In the rows, zero is written as 128.
First come named turns, each shown by rows before and after it. For each pair of rows after them, which turns, in which order, take the first row to the second? The first pair is done for you.
K:
[109 128 147 124 155 128 178 119 133 127 139  55 112 109 158 130  85 132
 173 138 123 181 135] => [120 132 143 117 170 126 196 133 129 133 131  69 139 120 154 109  99 126
 181 160 125 165 123]
[127 113 122 125 122 124  88 163 129 132 119 152 142 155 115 122 144 102
 136 141 103 130 149] => [136 124 114 132 124 114  79 161 129 138 130 150 141 142 103 124 135 104
 131 133 115 130 157]
[110 117 140 122 129 151 129 142 127 135 129 144  79 157 136 132 141 122
 125  89 108 123 150] => [126 127 132 117 148 145 148 161 124 143 123 157 110 163 128 109 156 116
 130 112 112 105 138]
[158 115 130 123 144 146 157 188  98 128 160 128 130 151 121 117 141 119
 132 151 112  85 128] => [169 136 120 135 134 128 125 176  99 132 183 112 113 120  99 133 112 128
 110 114 135  97 153]
N:
[118 155 124 133 124 138 115 131 125 148 162 127 132 120 112 138 120 162
  97  91 134 107 172] => [103 157 119 141 132 132 107 129 141 149 147 132 141 119 107 133 104 146
 100  93 141  95 160]
[135 128 122 131 141 130 136 153 156 127 124 140 142 125 120 128 144 104
 123 133 114  93 107] => [152 125 122 120 138 135 146 156 140 127 136 138 134 132 123 130 163 123
 120 137 110 104 114]
[183  94 122 133 125  99 135 131 127 162 130  99 143 110 160 133  92 162
 109 107 147 106 144] => [172  95 124 137 123  96 128 126 134 160 127  98 144 104 156 136  82 153
 111 103 146 102 143]
T:
[149 139 132 147 104 108 196 168 130 120 139 148 147 120 150 119 101 117
 140 174  90 127  80] => [148 140 129 148 105 108 198 170 132 120 138 151 145 122 149 120 100 116
 137 172  88 123  79]
[125 108 149 106 122 129 136 123  99 136 139 121 149 143 141 117 153 148
 154 160 123 138 104] => [122 104 156 109 130 142 144 133 114 132 131 134 136 159 149 122 162 135
 145 152 102 130 110]
[ 89 107 127 117 116 116 115 123 126 125 117 112 149 126 129 109 115 126
 151 159 137 133  91] => [ 82 102 139 115 122 130 122 131 139 121 109 119 138 142 138 114 123 114
 145 151 116 128  94]
B:
[144 130 160 105 143 158 123 139 138 159 175 108  64 131 137 174 164  91
 109  98  96 108  96] => [155 133 142 109 123 148 112 116 131 149 186  93  52 103 136 177 145 114
 106  97 125 128 101]
[150  93 160 145 141 130 109 140 191 119 132 144 109 150 133 167 108  95
 112 115 111  87 156] => [166  90 151 141 127 133 109 126 183 110 141 134  90 138 143 173 107 118
 107 110 119 102 168]
[106 117 113 149 104 160 131 122 155 114 100 140  99 116 148 148 112 111
 143 117 129 123 131] => [105 120 113 149 100 157 128 120 153 114 102 138 101 109 146 144 106 110
 143 115 134 122 128]
[ 81 119 156 126 137 131  68 118 168 127 112 114 118 136 105 141 115  97
 121  74 108 119 156] => [ 90 114 159 121 135 141  72 123 167 122 115 115 106 140 113 148 124 107
 117  72 102 124 165]
Then:
Between the rows of a pair lie 2 to 3 turns.
[193 120 130  75 105 121 158 139  44 127 185 117 162 124 137 113 182 192
 151 164 138 172 115] => [160  94 166  69 116 164 177 158  77 117 159 147 129 175 162 130 208 160
 145 147  73 161 126]	T, T
[170 139 133 101 120 140 144 151 114 133 156 131  93 139 124 145 162 161
  96  89  95 147 173] => [169 138 111 108  98 125 131 119 104 124 162 106  95 104 128 140 136 185
 112 102 141 162 163]	K, B
[144 148  98  87 149 122 112 139 120 159 148 133 136 128  81  89 147 126
 112 111 136 113 160] => [ 90  91 129  70 115 152 115 115 110 133 129 121 111 152 135 110 158 133
 151 133 101 136 135]	T, K, K
[ 91 146 108 183 152 156 149 137 175 159 138 143 106 121 127 114  49  63
  89  76 110 127 150] => [ 96 138 114 172 170 167 181 158 172 160 115 162 136 148 139  89  74  52
 104 110  96 109 129]	K, K
[177 139 120 129 151 109 141 153 110 134 155 148 136 136 102 131 150 147
  80 105 127 125 162] => [168 148 111 137 150  90 126 145 112 140 155 138 152 116  91 124 128 142
  85 110 150 125 149]	B, B
[160 138 109 159 134 136 123 131 126 103 102 119 168 103 118 114 115 148
 142 165 155 138  82] => [126 110 125 156 110 156 109 105 134  84 101 107 126 110 146 147 106 153
 144 143 133 159  90]	K, K
[115 133 131 128 147 143 145 117 135 106 114 147 140 139 150 127 130 126
 139 144 137 117 126] => [133 150 124 134 157 131 143 129 136 119 121 152 149 134 130 122 130 121
 127 137 145 110 136]	K, B
[118 139  72 159 114 101 156  66 107 117 140 113 139  83 118 102 121 179
 159 194 194 131 122] => [ 86 121  81 165 101 111 145  52 126 108 129 107 115  84 133 119 101 168
 164 183 186 137 119]	K, N
[161 146 104 121 133 154 141 131 161 116 129 152  92 125 131 133 131 141
 106 122 123 112 160] => [122 130 110 132 107 141 109 100 158 110 130 126  81 106 139 149 101 137
 124 118 136 129 144]	T, B, K
[161 159 105 160 164 114  95 140 160 149 147 134 123  78  86 140 118 112
  86  72 137 106 161] => [149  85 124 119 131 189 157 119 150  97 118 136  78 130 180 143 172 156
 124 112  89 133 152]	K, K, B
[105 129 119 126 137 140 135 158  93 149 127 133 177 148 115 144  97 114
 137 139 145 154  99] => [109 140 116 132 140 134 124 158  94 154 134 128 172 139 103 150  87 117
 125 124 151 155 111]	T, K
[ 85 122 163 125 129 106  92 134 126 142 129 129 144 129 101 146 118  93
 126 104 107 127 113] => [112 126 165 112 149 121 124 159 122 143 124 148 152 152 106 133 151  96
 122 118  91 118 116]	B, K
[121  96 155 113 142 138 168 129 127 127 100 131 129 153 166 136 164 133
 140 157  96 140 111] => [134 104 124 126 114 112 145  89 113 118 122 101 118 100 163 139 125 168
 143 152 156 166 116]	B, B
[166 129 134 129 126 133 145 137  83 114 106 137 146 143 120 126 139 141
 149 122 121 127 115] => [134 116 142 136 106 138 119 117  93 104 109 121 114 136 128 154 116 138
 147  96 114 143 121]	K, N, K
[156 144 116 137 128 109  98 126 148 116 156  96 138  90 109 145  99 144
 105  92 167 123 113] => [145  95 147  99 123 156 151 141 124  98 130 110 143 149 165 136 165 154
 144 140 112 127  90]	K, K, N
[ 93 100 153 149 102 137 116 118 155 133 122 113 117 139 147 146 131 123
 122 102  92 121 129] => [146 139 134 148 140 123 137 160 148 158 131 134 158 142 110 113 154 123
 104 113 103  97 135]	K, K, B
[137 139 136 131 127 106 114 134 103 144 149 122 146 112 104 127 125 138
 119 117 123 130 125] => [113 116 151 127 117 128 114 127 120 129 137 125 115 129 127 148 126 132
 120 102  93 136 132]	K, T
[141 149 100 178 132  94 115 113 140 134 124 119 120  79 104 134  53 122
  77 101 197 119 147] => [ 64 102 144 170 106 105  92  97 134 127 109 104 110 100 133 165  51  95
 104  99 153 131 119]	B, T, K
[122 111 189 120 119 149 115 100  99 128 152 113 106 110 138 128 157 203
 119 104  99 158 138] => [139 114 173 114 121 140 133 100  87 124 145 115 133 106 141 103 163 217
 136 136 125 155 119]	K, B
[145 143 134 133 136 132 146 156 130 135  94 114 124 104 143  83 147 113
 116 161 138 114 102] => [158 164 131 142 136 118 126 157 130 143 109 110 118  91 123  91 133 113
  97 137 148 118 119]	B, K, B
[107 107 121 132 149 145  97 129 184  89  88 153 110 149 138 142  90  84
 122 127 124  90 126] => [167 113 102 111 153 166 140 142 171  80 102 163  94 158 153 132 133 129
 111 138 123  97 151]	B, K, B
[ 95 109 155 127 129 131 134 150 123 128 132 127 154 176 132 113 155  94
 163 137  79 113 101] => [113 150 133 151 113  93  82 128 123 138 173  99 125 122  95 141 107 110
 126  78 116 134 138]	K, K
[108 131 145  97  99  59  97 146  94 152 167 119 177  87 111 127 123 116
 146 147 160 132  92] => [101 128 168  91 139  92 126 193 129 156 142 161 175 141 113 127 158  73
 128 135 100  98 106]	B, T, T
[118 135 102 141 116  97 104  99 105 133 125 100 177  89 106 115 107 150
 160 155 196 128  82] => [106 157 119 154 134  84  75 121 124 154 135 109 173  92  73 135  97 114
 132 114 173 115 101]	B, K
[143  94 140 115 138 143 148 141 133 116 136 128 130 166 153 165 149 128
 126 135 107 139 136] => [176 122 117 120 152 117 150 153 122 134 151 127 160 146 125 138 146 132
 122 146 139 129 131]	K, T
[133 146 117 136 149 127 138 156  77 158 154 103 101  88 154 136 119 176
 135  67  97 158 118] => [ 88 147 126 160 180 129 136 170 130 165 108 134 123 108 141 123  96 110
 138  70  83 115  94]	N, N, B
[ 93 116 132 133 149 130  75 124 158 132 119 128 142 145 123 138 105  99
  82  82  95 124 127] => [109 108 136 117 164 149 113 143 154 127 107 145 153 173 139 122 141 103
  94 107  78 112 122]	B, K
[119  68 123 145 121 150 123 120 116 121 115 102 141 114 157 102 144 143
 135 143 161 147 124] => [118  68 130 150 138 169 137 136 142 118 103 125 123 138 160 108 152 126
 119 129 135 131 139]	T, T
[107 130 152 116 109 102  81 136  98 135 159 112 159 119 113 153 153 108
 133  94 109 133 118] => [103 113 158 106 102 125  97 135  94 124 153 116 141 137 138 158 171 118
 139 100  89 140 120]	K, B
[112  74 148  93 105 127 138 100  60 123 143 114 141 165 169 129 167 199
 178 163  67 121  88] => [158 130 106 120 107  72 104  90  46 145 184  91 158 101 117 116 128 227
 152 144 139 127 106]	B, K, K
[128 150  77 141 143 135  87 173 110 135 192 132 118 134 106 163 117 134
 114 111  81 153 163] => [105 155  69 159 149 120  76 164 130 137 176 134 137 120  94 152  86 108
 121 118 103 134 146]	B, N
[ 63  84 149 125 127 125 139 108 112 124  84 112 168 143 147 113 131 102
 192 197 134 123  62] => [123 137 118 141  96  82  77  83  85 138 167  69 121  71 101 152  95 159
 135 117 181 166 131]	N, K, K
[143 134  95 147 135 129 156 131 178 142  96 109 116 146 139 104 125 118
 134 145 192  68 108] => [155 124 104 134 133 152 174 140 176 133  99 118  91 165 154 112 151 128
 127 137 165  71 126]	B, B
[146 128 107 120 110 125 143 124  98 123 128 102 148  97 132  95 139 155
 151 171 151 134  92] => [148 126 121 112 110 127 141 137  80 131 138 102 147 109 131 105 159 159
 149 166 131 141  94]	B, N
[ 89 116 163 132  90 115 103 137 150 160 111 109 138 137 117 135 149 133
 198 188 139  92 123] => [152 145 150 121 104 107 116 166 127 177 142 118 146 136  97 124 180 161
 172 176 142  95 151]	B, K, N
[ 92 130 146 144 148 129 109 143 179 131 106 150 111 152 115 137 115  74
 106  98 106  95 137] => [106 128 119 152 133 139 113 117 192 109 107 142  80 130 130 142  95 103
 101  91 133 107 156]	B, B, N
[150 152 113 140 125 115 129 115 152 119 144 116  66 125 156 139 115 138
 105  87 120 152 181] => [117 124 115 139 123 132 146 101 177 101 109 123  66 138 184 128 106 125
 131 116 119 144 155]	N, K, B
[ 76  89 183 115 125 115  76 143  91 152 154  52 140 143 108 115 151 135
 154 126  63 179 116] => [ 96 100 180 114 160 127 109 179 109 161 133  87 161 173 100  90 177 112
 145 141  44 148 113]	K, T
[ 68 107 140 136  97 132 110  89 148 108 110 107 113 108 130 149  89 110
 133 122 137 145 112] => [107 151 123 143 140 101 118 127 146 143 111 128 172 107  84 114  94  90
 123 138 159 111 104]	B, K, K
[127 146 131 125 140 116 128 146 170 111 130 135 114 112 101 144 106 125
 118 114 149 108 157] => [ 98 131 150 125 130 115 110 137 163 109 125 124 113 116 105 156  98 113
 128 112 139 112 146]	T, B, K
[153 118 146 105 123 124 129 141  76 126 158 102 141 140 143 132 162 148
 143 139 137 137 143] => [135 107 150 108 111 122 121 128  76 119 154  96 137 137 152 139 149 148
 153 143 141 143 136]	B, K, K
[104 119 126 156 133  88 112 129 153 153 121 144 136 133  94 146 149 126
 121 111  88 102 152] => [123 117 119 150 116  99 119 115 144 139 135 135 101 125 110 158 154 157
 112 101  91 123 173]	B, B
[ 97 113 141 108  81 133  85 109  95 132 113  92 168 118 122 135 126 120
 171 137 137 137  79] => [125 135 137 108 122 134 110 148 105 150 101 122 200 140 102 109 148  99
 160 147 128 105  77]	T, K
[154 183 101 161 142 121 137 157 134 143 206 102 114 121 140 136 109 155
 116  86 144 162 210] => [ 99 140 110 163 104 127 123 108 134 118 189  78  98 108 176 148  79 159
 152 102 149 184 182]	K, B
[121 128 124 145 120 148 120 104 161 115 131 136  70 111 133 147  92 124
 109  88 130 130 159] => [129 134 111 146 114 128 112  97 145 117 143 122  82  91 126 140  84 139
 114  98 155 138 152]	T, T
[125 121 136 142 155 151 142 117 143 103  74 155 133 112  78 110 121  92
 109 148 128 107 144] => [158 118 124 127 131 164 147  99 119  87 101 136  98  99  99 124 132 145
  99 136 135 139 173]	B, N, B
[139 101 131 121 121 171 145 128 134 105 142 127  90 149 167 142 164 170
 129  97  85 146 148] => [126  86 118 119 112 163 155 109 125 100 126 119 117 139 181 121 155 178
 165 142 116 144 111]	B, K
[116 136  98 146 133 133 145 117 159 118 101 148 129 102 138  95  94 126
 110 152 174 106 107] => [122 152 102 153 141 125 130 126 165 128 111 148 125  99 121 104  88 120
  90 128 169 103 125]	B, K
[111  93 143 110 180 151 127 107 176 148  72 180 107 156 182 105 121 115
 106 130 126 129 153] => [167 132 116 117 185 133 118 112 166 161 107 175 103 126 150 101 115 142
  75 106 154 133 187]	K, B, K
[ 86 102 140 124 111 102 112 110 125 117 113 123 145 124 139 141 110 104
 176 137 130 136  88] => [100  89 151 107 110 134 135 123 124 107 115 135 115 151 160 151 143 116
 165 127  91 144 112]	B, B
[129 140  96 132 177 131 149 136 155 138 120 143 125 128 110 122 108  99
  79  95 119 113 151] => [ 90  98 110 119 119 124 120  85 112 119 132  92 106 103 145 146  91 134
 117 107 132 162 129]	T, T, K
[101 157 105 168 133 116 126 103 134 159 126 117 176 114 112 108  92  87
 161 168 156 122  82] => [136 176 131 159 167 142 144 157 145 173 144 151 151 156  95 124 140  70
 112 124  90 106 130]	B, K, B
[168 138  98 119 131 107  99 100  89 112 165  66  83  83 142 154 123 172
 110 108 146 158 138] => [ 74  84 129 124 141 147 125  93 143  89  85  95  93 132 190 141 116 108
 156 152 110 123  81]	N, K, N
[132  93 168  79 122 126 142 157  62 143 138 123 163 162 134 123 192 142
 161 162  76 140 106] => [144 127 149 104  95  91  76 127  67 151 184  86 118 101  99 163 137 160
 117  92 113 170 153]	K, K
[175 146 117 116 136 116 149 132 145 117 126 124 136 121 129 108 131 161
 115 110 138 125 144] => [147 126 121 118 115 124 141 103 144 100 120 108 120 113 152 121 112 168
 132 113 144 141 134]	K, K, B
[167 123 142 104 109 137 144 163  73 158 116 135 166 128 147 122 162 137
 144 149  98 129 130] => [188 132 125 107  94 135 137 150  73 150 134 122 139 106 147 135 152 164
 127 129 117 145 155]	T, B, K
[175 158 101 141 172 147 193 142 173 113  92 181 143 140 145  77 153 132
 115 164 140 104 128] => [181 159  92 134 148 118 173 125 127 118 113 149 172 109 138  71 144 161
 141 188 176 124 104]	T, B, T
[174 112 111 118 136 157 174 135 122 116 162 140 113 156 160 116 179 155
 122 114 123 124 167] => [186 138  82 136 129 116 143 116 114 129 178 122 132 106 131 106 138 163
 124 111 179 127 163]	K, B
[130 120  91 112 148 150 169 127 154 112  76 166 151 147 153  66 125 111
 140 175 140  87  99] => [186 145  60 110 130 145 166 110 140 106 116 147 116 111 145  75 124 165
 113 147 175 113 142]	B, B, K
[144 138 159 147 185 115 151 179 184  86  95 192  88 166  97  99 147 133
  95 121  73  89 145] => [175 156 107 157 131  68 108 113 142  79 141 131  73  76  87 107  94 205
 101 115 166 138 152]	N, B, B
[134 130 134  83 155  94 120 118 117 133 176 143 147 124  91 124 163 140
 101  79 126 145 147] => [108  95 152  69 153 122 143 118 119 117 150 151 142 154 121 125 185 132
 125 101  94 147 130]	K, K
[138 114 156 106 121 122 119 142 100 147 141 122 124 143 120 131 156 141
 125 122 103 136 136] => [137 111 153 108 115 124 115 133 101 140 140 114 111 138 125 137 149 145
 125 119 106 141 143]	B, T
[112  89 105 159  94  89 121 103 127  74  91  95 159  93 152  99 101 140
 210 181 189 132  48] => [ 97 117 117 185  88  67  56  99 146  90 125  79 113  66 110 148  60 118
 161  93 178 143  94]	B, K, K
[175 103 137  87 109 146 114  86 124 127 129  95 121 106 163 103 115 183
 176 163 149 140 129] => [166 103 161  77 133 135 124 119 110 149 122 109 168 132 148  87 140 152
 186 181 124 119 104]	B, B, N
[ 93 104 103 162 122 150  85 112 137 121 100 135 128 155 130 110  88 117
 100 107 132 109 109] => [109 111 103 156 141 153 107 137 134 129  96 152 150 171 124  93 113 113
  99 120 123  94 104]	B, K
[110 149 152 104 157 140  96 163 112 174 138 140 123 197 109 164 166  97
 107  62 104 118 201] => [136 175 117 110 136  86  74 138  70 186 169 107 161 141  86 147 139 136
 122  83 177 138 183]	T, T, T
[101 103 158 139 106 141 112 127 104 108 125 136 118 146 144 153 139  95
 122  94 115 142 127] => [104 109 146 147  93 127 101 110  98 105 133 122 120 122 139 151 119 106
 126  95 142 151 122]	B, B
[154 118 103 113 132 118 127 108 117 147 148 141 148  90 121 117 144 138
 123 113 140 134 125] => [114 103 113 122 121 123 108  88 139 136 134 138 124  88 132 135 118 121
 124  98 133 141 122]	K, N
[124 133 130 123 135 139 118 121 106 145 130 114 144 115 126 131 128 127
 145 159 146 101 110] => [117 133 137 126 124 143  99 113 113 146 141 101 112 111 125 155 119 127
 130 125 134 114 130]	B, K, K
[118 116 138 108 142 130 138 127 162 113 103 143 105 144 159 129 148 124
 149 118 126 124 136] => [121 123 121 117 127 115 123 103 155 110 114 125 102 111 151 129 120 140
 149 120 161 136 135]	B, B
[146 134  99 116 108 141 132  82  79 134 124 108 119  95 143  97 127 154
 142 133 116 140 138] => [129 124 102 118 107 141 132  78  84 132 113 109 123  99 148  98 117 145
 153 141 115 137 124]	K, T, B
[148 129  90 142 120 134 129 107 156 123 113 128 119 117 136 110 113 126
 129 154 160 144 123] => [130 132  97 149 123 127 112 106 162 129 114 127 122 113 124 115 103 111
 122 143 157 140 121]	B, K
[113 108 105 141 118 164 164  92 157 122  74 166 109 100 160 128 117 110
 134 145 128 112 122] => [156 152  82 154 135 137 153 109 154 142 101 167 121  75 115 121 110 117
 104 123 153 108 146]	K, B, K
[123 121 138 119 118 119 101 129  99 138 146 112 142 126 120 144 130 135
 132 120 123 141 125] => [112 117 144 119 123 122 104 133 101 137 138 116 147 135 122 141 134 126
 137 126 114 135 118]	B, K
[134 101 118 145 125 143 165  93 196 110 127 130  74 101 184 138 112 137
  96 103 134 129 139] => [151 102 106 137 134 142 190  99 185 108 119 137  98 104 193 112 127 147
 112 139 144 121 122]	K, B
[184 153 111 138 124 153 170 142 154 110 137 171 139 112 120 109 138 136
  83 124 139 125 166] => [170 145 112 139  94 144 140 112 143 104 154 144 117  86 126 131 116 154
  84 107 152 151 172]	K, T
